(in the rows, 128 means zero)
Each named turn below is shown by a few rows before and after it. Which turns, in which order, take the first row of each later pair to the second? The first pair is answered.
vuzim:
[117 160 171 132 153 135 146 132 154 143  86 154 156]  ->  [114 127 138  98 146 139  95 109 191 135 112 109 110]
[147 148 140 105 147 130  89 149 134 162 120 157 167]  ->  [148 150 134  99 149 149  86 129 140 161 106 141 153]
[135 109 135 162 122  88 159 173 117 138 172 145  99]  ->  [140 134 145 155 123 152 184 119 116 142  95 116  83]
[133 142 133 134 136 172 141 110 100 109 101 142 146]  ->  [135 110 101 110 127 156  98 119 132 104 151 112 118]
gepaf:
[138 125 100  73 128 193  70 112 167 112 126 145 118]  ->  [127 107  74  95  93 155  79 133 144  83 172 140 116]
[153 139 116  85 160 123  97 114 179 136 117 113  96]  ->  [146 129 103  85 159 127  78 127 167 116 151 121 102]
[130 128  97 115 120 141 124 101 149 149 109 110 113]  ->  [126 129  97 104 131 158  99 107 145 136 118 116 123]
kugit:
[137  96 123 138 120  86 168 146 143 146 125  99  94]  ->  [134 114 121 151 107 124 189 133 108 125 101  97  99]
[125 126 119 152 108 110 161 149 103 117 125 119 138]  ->  [128 125 137 148 122 100 156 156 114 132 128 131 139]
[119  93  81 132 111  94 125 150 105  85 156 143  98]  ->  [117 113  87 137 115 112 142 158  81  67 136 150 103]
[108 126  99 123 136 138  75 136 126 100 165 141 128]  ->  [113 134 100 127 131 150  81 135 122  96 159 141 127]
Then:
Each pair is 2 to 3 turns apart.
[126 173 136 135 143 176 120 120  86 105 105 148 161]  ->  [124 144  99 126 124 169 107  95  94  81 119 114 130] : gepaf then vuzim
[163 114 159 139 133  90 125 144 190 204 154 161 133]  ->  [164 131 152 115 160 130  79 159 174 164 181 182 149] : gepaf then gepaf
[129  97 135 108 149 150  88 128 129  93 168 139 103]  ->  [135  95 153 115 147 106 109 148 142 138 173 153 120] : vuzim then kugit
[119 129 115 101 162 172  65 142  78  87 227 149 137]  ->  [130 171 157 171 121 186 201  89  49 128  89 133 139] : gepaf then vuzim then gepaf
[114 142 121 131 137 151 120  83 128 134  89 115  89]  ->  [107 118 121 143 121  74 120 126 149 158 148 125 103] : vuzim then gepaf
[127 137 148 140 127  90 169 139 154 202  97 136 132]  ->  [127 166 139  95 176 184  91 143 128 137 114 162 135] : gepaf then gepaf then vuzim
[127 130 136 117 132  72 137 125 158 180 105 134 130]  ->  [128 167 120 124 131 161 137  92 101 112  74 135 132] : kugit then kugit then gepaf
[136 150 152 129 164 178 109 164  92  94 132 175 168]  ->  [121  91 134 121 138  82  94 182 159 139 196 145 136] : kugit then gepaf
[120 150 147 124 131 148 147  72 124 162  49 114 134]  ->  [112 105 121  79 151 112  60 109 165 163 150 115 122] : kugit then vuzim then gepaf
[131 117  90 116 105 128 107 149 127  91 155 122 106]  ->  [137 127 117 126  94 111 143 117 158 153  93 103  99] : gepaf then gepaf
[131 110  83 100 127 177  87  96 122  82 139 100  89]  ->  [136 105 104 111 111 149 143  79 143 136  91  67  76] : gepaf then gepaf then gepaf
[114 149 147 130 147 146 140 135 105 100 106 150 156]  ->  [116 143 141 109 168 152  99 135 128 108 125 144 147] : kugit then vuzim then gepaf
[121 110  99 110 104 100 145 137 126 121 142 113 123]  ->  [130 134 119  88 146 155 105 124 136 125 112 133 124] : gepaf then gepaf then gepaf
[120 140  90 142 100 145 142  91 128  99  85 104 112]  ->  [122 141 130 157 130  76 157 158 135 136 120 169 165] : vuzim then vuzim then kugit
[127  82 125 125 122  67 120 112 171 149 158 102  89]  ->  [139 118 146  96 160 125  82  98 183 155 124 120  96] : gepaf then gepaf
[113  75  90 137  94  98 133 121 130 118 169 100 116]  ->  [121  89 127 115 140  83 111 147 159 166 168 135 140] : gepaf then gepaf then vuzim
[131 108 127 141 129 127 172  97 145 107 124  86 112]  ->  [137 110 146 135 138 110 175 106 161 139 120  97 116] : vuzim then gepaf
[123 117 155 119 167  78 111 169 164 180 138 178 136]  ->  [131 136 173 133 172  86 126 160 151 183 110 184 148] : vuzim then vuzim then vuzim
[130 102 113 100 103  84 121 111 161 149 116  90  92]  ->  [132 134 152 105 149  82 105 172 124 128 148 179 159] : gepaf then gepaf then vuzim
[133 119 163 107 170 193  81 150 104 158 155 146 133]  ->  [133 124 153 167 104 162 181 120  81 159  95 105 123] : gepaf then gepaf then vuzim
[142 159 115 139 151 135 120 148  81  99 150 104 146]  ->  [145 170 133 132 158 151 122 124  93 132 107 108 141] : kugit then vuzim
[130 110 142 119 128  77 134 137 153 157 119 124 128]  ->  [132 138 129 143 111 129 160 114  96 110  84 114 132] : kugit then kugit
[118 112 177 163 137 131 176 154  68 108 141 169 118]  ->  [124  70 147 119 128 118 108 118 150 149 167  98  59] : kugit then vuzim then vuzim
[104 106 129 146 118  58 149 159 128 150 153 150 147]  ->  [121 142 151 110 175 140  85 151 130 142 131 172 156] : gepaf then gepaf then gepaf
[131  76  72 145  79 148 122  91 157  98 119  88  98]  ->  [138  93  93 126 102 183 109  79 170 118  90  96  99] : gepaf then gepaf
[114  98 103 121 107 124  94  95 162 122 172  79  87]  ->  [115 155 133 171 110 159 148 132  72  69 148 150 155] : kugit then vuzim then vuzim
[118 135 163 188  73  88 186 136 110 110 112 122 140]  ->  [131 132 153 151  86 125 143  83 157 140  64  73  98] : kugit then vuzim
[142 153 143 135 140 136 125 149 100 108 131 161 160]  ->  [138 130 132 105 158 145  81 138 134 119 137 139 136] : vuzim then kugit then vuzim
[121 108 104 105 148 139  79 147 149 103 192 126 117]  ->  [126 140 126 146 138 155 141 159  80  80 157 161 158] : kugit then vuzim
[115 118 100 170  63  77 190 121  89 106 142  97 117]  ->  [143 173 162 115 140 187 135  76 122 155  43 123 125] : gepaf then gepaf
[116 122  89 116 123 177  88 100 110  72 134 102 106]  ->  [124 128 113 162  89 135 182  86 106 117  84  92 115] : vuzim then gepaf then vuzim
[134 134 122 148  78 161 178  74 115 128  64  71  88]  ->  [118 115  84 132  94 160 102 138  90  49 179 104 110] : gepaf then vuzim then kugit
[119 120 112 119 140 145  93 104 169 139 106 100 117]  ->  [128 136 148 130 151 122 128 120 165 172  88 129 139] : vuzim then vuzim then kugit
[121 105 130 153 107  73 149 161 133 133 168 132 142]  ->  [130  93 106 131 102 105 108 113 157 133 146  84 102] : vuzim then vuzim
[113  96 133 155  94  89 153 128 151 159 137  89 108]  ->  [115  97 148 125 126  84 119 138 177 174 153 111 119] : gepaf then vuzim
[122 102 100 113  67  84 176 128 169 143 154 105 112]  ->  [134 136 152 118 101  93 197 133 169 181  98 139 142] : gepaf then vuzim then vuzim
[125 122  89 173  78  88 172 138 117 113 129 100 120]  ->  [125 138  83 169  87 141 166 109 103  92  95  86 112] : gepaf then vuzim then kugit
[128 139 149 141 125 130 159 128 106 130 102 136 143]  ->  [128 109 143 115 126  92 119 129 153 159 139 124 126] : kugit then vuzim then vuzim
[140  77 117 162  47  46 113 126 114 133 181  67 119]  ->  [147  97 117 151  46 106 127  70 115 145 106  31  85] : vuzim then vuzim
[118 102 127 127 124 106 138 147 131 136 156 136 133]  ->  [122 134 142 122 138 158 143 125 120 131 103 143 141] : vuzim then gepaf
[130 123 163 142 122  74 176 148 150 179 110 132 151]  ->  [130 156 161  99 174 155  99 156 139 140 126 169 165] : gepaf then gepaf
[138 141 129 114 132 174 102  97 141 122 106 111 117]  ->  [137 145 151 104 156 141  98 126 156 150 114 143 126] : kugit then kugit
[126 115 133 112 122 169 102 107 141 130 109 105 108]  ->  [129 124 151 145 113 133 160 122 127 154  93 124 128] : vuzim then gepaf then vuzim
[100 113 145 135 131  90 154 137  96 102 160 153 143]  ->  [110 140 135 120 135 169 137  83  95  98 101 122 120] : vuzim then gepaf
[130 109 115 153  93 104 169  94 143 144 111  90 102]  ->  [122 114 131 160 110  84 171 151 116 129 153 144 151] : kugit then vuzim then vuzim
[115 100 100 129  94 132 145 112 112 112 142  99 100]  ->  [116  98 122 130  97  92 151 144 123 131 166 121 113] : gepaf then vuzim
[121  96 101 140  76  75 139 130 133 123 164 105 108]  ->  [122 128 148 165  95  78 180 148 121 150 121 141 138] : vuzim then kugit
[149 169 138 112 152 134 130  94 133 153  60 131 138]  ->  [149 170 134 111 167 136  93 136 101 100 125 174 164] : gepaf then vuzim then vuzim
[121 152 138 151 146 145 184 112  80 133  69 140 151]  ->  [115 108  87  93 160 159  74  98 121 102 138  98 101] : gepaf then vuzim
[130 141 125 170 103 120 200 105 107 150  80 101 115]  ->  [124 108 123 150 104  88 183 108 140 168 102  80  88] : kugit then kugit then kugit
[134 148 142 130 145 178 140 145 108  90 106 172 175]  ->  [143 151 154 119 147 163 155 118 145 153  62 155 159] : kugit then gepaf then vuzim
[149  97 103 130 104 134 136  65 167 155  82  77  79]  ->  [154 136 148 170 108 114 204 108 116 162  56 144 142] : vuzim then vuzim
[144 110 164 161 110  37 200 164 145 172 116 116 154]  ->  [157 162 189  93 201 170  91 159 137 146  89 161 167] : gepaf then gepaf
[141 139 120 140 127 177 156 136 113 115  84 118 122]  ->  [136 134 122 142 132 147 143 171  96  90 131 147 150] : gepaf then vuzim then vuzim
[125 109 125 156  95  96 175  96 149 156 116  87 100]  ->  [127 114 151 150 123  67 167 122 161 179 126 119 123] : kugit then kugit then kugit
[116 143 129 123 128 101 128 145 173 167 135  73 119]  ->  [121 173 145 104 156 157 107 138 158 151 104 102 122] : vuzim then vuzim then gepaf
[114  93  69 136  73 100 132 123 101  73 169  78 107]  ->  [120  90 103 158  71  46 183 134 123 132 148  99 123] : gepaf then vuzim
[143 149 156 106 151 149  69 165 114 130 152 157 154]  ->  [144 138 156  95 153 143  62 143 148 164 131 131 130] : vuzim then kugit
[128 127 133 173  85  79 204 128 127 148 115 124 129]  ->  [134 134 164 151 131  68 164 165 138 169 143 164 154] : gepaf then vuzim then vuzim
[143 120 100  98 123  90  94 156 134 111 191 164 148]  ->  [159 138 143  91 141  86 124 138 158 180 119 179 159] : vuzim then kugit
[149 131 130 157 148 113 133 172 119 143 161 175 164]  ->  [146 121  89 152 125 164 113 132 101  83 161 139 134] : vuzim then gepaf then gepaf
[136 119 111 103 137 142  75 124 145  96 178 130 105]  ->  [142 124 134 118 123 120 126  94 178 166 104 105  96] : gepaf then gepaf then gepaf
[101 102  90 103 131 117  85 111 114  86 180 123 114]  ->  [103 119  92 117 121 153 113  84  94  79 133 105 105] : vuzim then vuzim then gepaf
